(in the rows, 128 means zero)
A single turn carries every row of the set below to another of its rows. Some are shown first; where does it send the rows asked next?
K_766: [139,115,114,133,98,98,137,176,132,137,127,122,156,113,114,159,84,140,132,132,114,121,151,109,120,174,137,112,154,152,99,108,117,139,120,133]
K_325: [151,113,131,126,146,98,138,116,157,117,157,111,139,133,133,113,87,122,117,106,138,124,82,138,76,160,115,126,134,118,87,118,151,140,137,124]
K_220: [169,132,123,114,106,126,121,131,146,149,144,103,158,130,144,143,142,109,118,141,124,94,116,107,88,177,125,144,141,165,129,100,139,120,139,161]
K_895: [139,145,138,131,143,145,140,120,162,95,147,119,115,94,124,110,100,109,131,163,140,127,116,116,103,153,116,123,145,155,111,148,119,123,104,102]
K_960: [104,142,110,99,140,116,122,145,117,134,131,88,121,140,157,111,108,119,152,160,110,125,119,135,132,138,95,138,145,141,130,140,127,112,107,151]
K_645: [156,126,127,164,161,173,100,154,114,131,137,118,128,124,122,132,111,124,122,139,115,83,123,142,110,167,124,111,143,138,105,129,122,131,124,124]
K_191: [119,115,166,139,133,114,99,122,145,122,141,85,174,135,108,115,136,119,118,116,143,148,109,132,99,170,127,123,155,137,105,116,118,103,80,122]
K_48: [121,132,126,125,170,126,97,124,130,127,133,110,169,140,122,132,144,114,123,117,126,115,129,135,111,142,104,63,174,147,118,140,129,121,130,124]
K_395: [138,118,126,124,116,78,77,135,164,132,129,109,124,111,121,127,141,129,103,141,119,129,113,131,119,145,123,165,182,133,114,122,129,126,140,158]
K_294: [127,84,134,130,141,122,156,116,154,127,158,111,126,100,128,103,125,101,129,130,91,134,130,137,121,137,100,112,136,150,99,143,106,113,118,148]
K_568: [147,93,123,111,116,106,101,131,140,110,137,79,137,147,120,126,111,133,98,117,147,120,92,128,116,160,127,113,156,115,98,99,134,102,160,133]
K_81: [150,111,127,131,116,106,125,114,138,135,138,143,153,134,133,152,113,103,103,128,142,142,102,98,107,129,130,133,99,133,114,129,106,153,121,135]
K_408: [160,131,144,144,119,109,120,133,124,101,103,120,151,112,143,157,119,152,131,113,126,134,111,157,151,155,131,137,131,133,105,119,137,151,135,124]
K_137: [131,121,128,122,139,110,75,145,127,126,121,130,137,123,128,140,138,99,133,94,96,153,114,129,99,150,143,118,151,159,93,96,143,101,137,103]
K_548: [182,156,151,139,150,113,139,152,144,135,165,123,161,108,121,136,130,137,117,147,101,133,120,145,121,147,116,136,126,169,103,98,142,131,111,132]
K_95: [111,142,142,172,144,104,117,125,99,143,146,110,122,113,146,140,136,124,115,143,94,106,139,133,139,149,119,131,156,159,136,140,134,107,123,128]
K_227: [134,127,124,134,106,88,119,165,109,127,107,115,140,131,118,177,118,125,119,111,105,142,111,151,130,152,114,122,143,156,124,123,105,110,138,160]
K_473: [121,143,133,122,147,112,142,155,117,133,119,105,141,134,137,102,125,155,149,160,120,115,138,133,127,133,134,133,116,124,115,108,135,110,92,106]
K_623: [131,147,110,138,90,120,123,121,125,128,154,121,129,125,128,140,105,134,123,149,119,160,123,110,113,157,130,111,124,126,125,94,133,157,98,150]
K_510: [154,130,129,108,118,120,137,134,128,134,105,96,142,129,98,123,119,109,132,144,133,99,143,153,113,135,152,142,159,171,115,124,119,92,115,95]
K_405: [142,142,154,127,120,117,113,142,142,121,119,115,114,145,116,85,144,118,148,119,143,111,124,151,91,161,102,119,148,164,138,131,142,135,110,121]
K_420: [131,134,117,90,173,106,107,123,134,140,139,115,136,126,114,134,122,136,143,131,125,144,158,131,88,145,148,104,122,147,93,159,121,111,141,123]
K_304: [128,113,135,128,164,89,125,138,114,142,122,89,146,131,123,111,104,97,118,152,127,92,133,128,110,128,131,119,119,128,78,103,128,135,117,101]
K_44: [124,124,147,153,150,110,121,136,169,119,126,118,152,126,138,103,137,132,131,126,134,109,150,113,74,156,101,128,144,148,107,142,117,92,151,110]
K_439: [133,112,97,120,113,109,114,113,137,142,146,111,132,139,140,83,117,132,126,130,98,120,121,120,110,125,113,114,156,107,116,139,129,131,87,106]
K_486: [135,127,123,167,99,126,127,125,165,156,155,98,152,99,140,120,101,155,145,143,126,130,116,148,95,161,112,131,134,151,113,124,97,97,115,131]
K_234: [120,111,109,137,150,110,118,129,100,145,126,89,122,133,134,124,110,77,140,144,125,92,112,144,108,122,102,138,139,149,118,114,144,105,146,141]
K_185: [95,125,122,116,133,137,110,134,108,134,120,84,109,121,120,133,96,120,103,131,141,132,148,110,95,152,94,120,133,135,78,125,125,116,142,115]
K_65: [140,118,102,86,133,114,124,135,126,94,145,88,164,122,140,134,125,164,95,114,122,136,110,139,108,167,106,127,139,152,97,125,148,111,121,159]
K_518: [129,146,91,131,118,130,97,143,135,126,163,127,120,117,142,141,88,115,114,139,114,130,88,144,120,148,127,92,132,182,113,129,111,123,134,109]
K_265: [135,109,146,125,135,109,111,137,154,117,107,114,162,142,134,161,111,102,136,129,119,115,103,161,104,168,137,131,132,161,146,148,128,105,154,152]
K_462: [133,129,124,107,126,161,94,150,138,124,133,111,160,135,131,136,122,137,124,144,106,166,120,115,104,145,97,99,105,135,126,118,127,137,129,155]
K_915: [171,118,130,137,126,80,114,128,151,129,151,117,149,122,130,123,111,141,93,156,118,116,133,130,96,160,154,168,140,159,113,93,123,110,105,136]
K_884: [156,132,103,128,154,147,114,134,132,136,112,143,130,86,124,140,113,118,150,123,94,136,129,148,99,124,102,109,162,153,114,134,131,121,103,120]
K_360: [120,97,138,150,111,115,119,113,116,106,157,107,136,105,115,135,101,139,96,141,143,122,127,127,88,130,133,123,157,154,119,85,132,143,117,156]
K_973: [141,136,92,114,122,110,124,157,123,123,132,115,136,141,98,120,122,149,110,115,137,147,93,104,135,151,147,118,157,130,147,123,119,108,143,131]

K_294 goes to K_405
K_439 goes to K_510
K_191 goes to K_137
Now these:
K_973 goes to K_766
K_473 goes to K_304
K_265 goes to K_462
K_623 goes to K_915
K_44 goes to K_48
K_81 goes to K_220

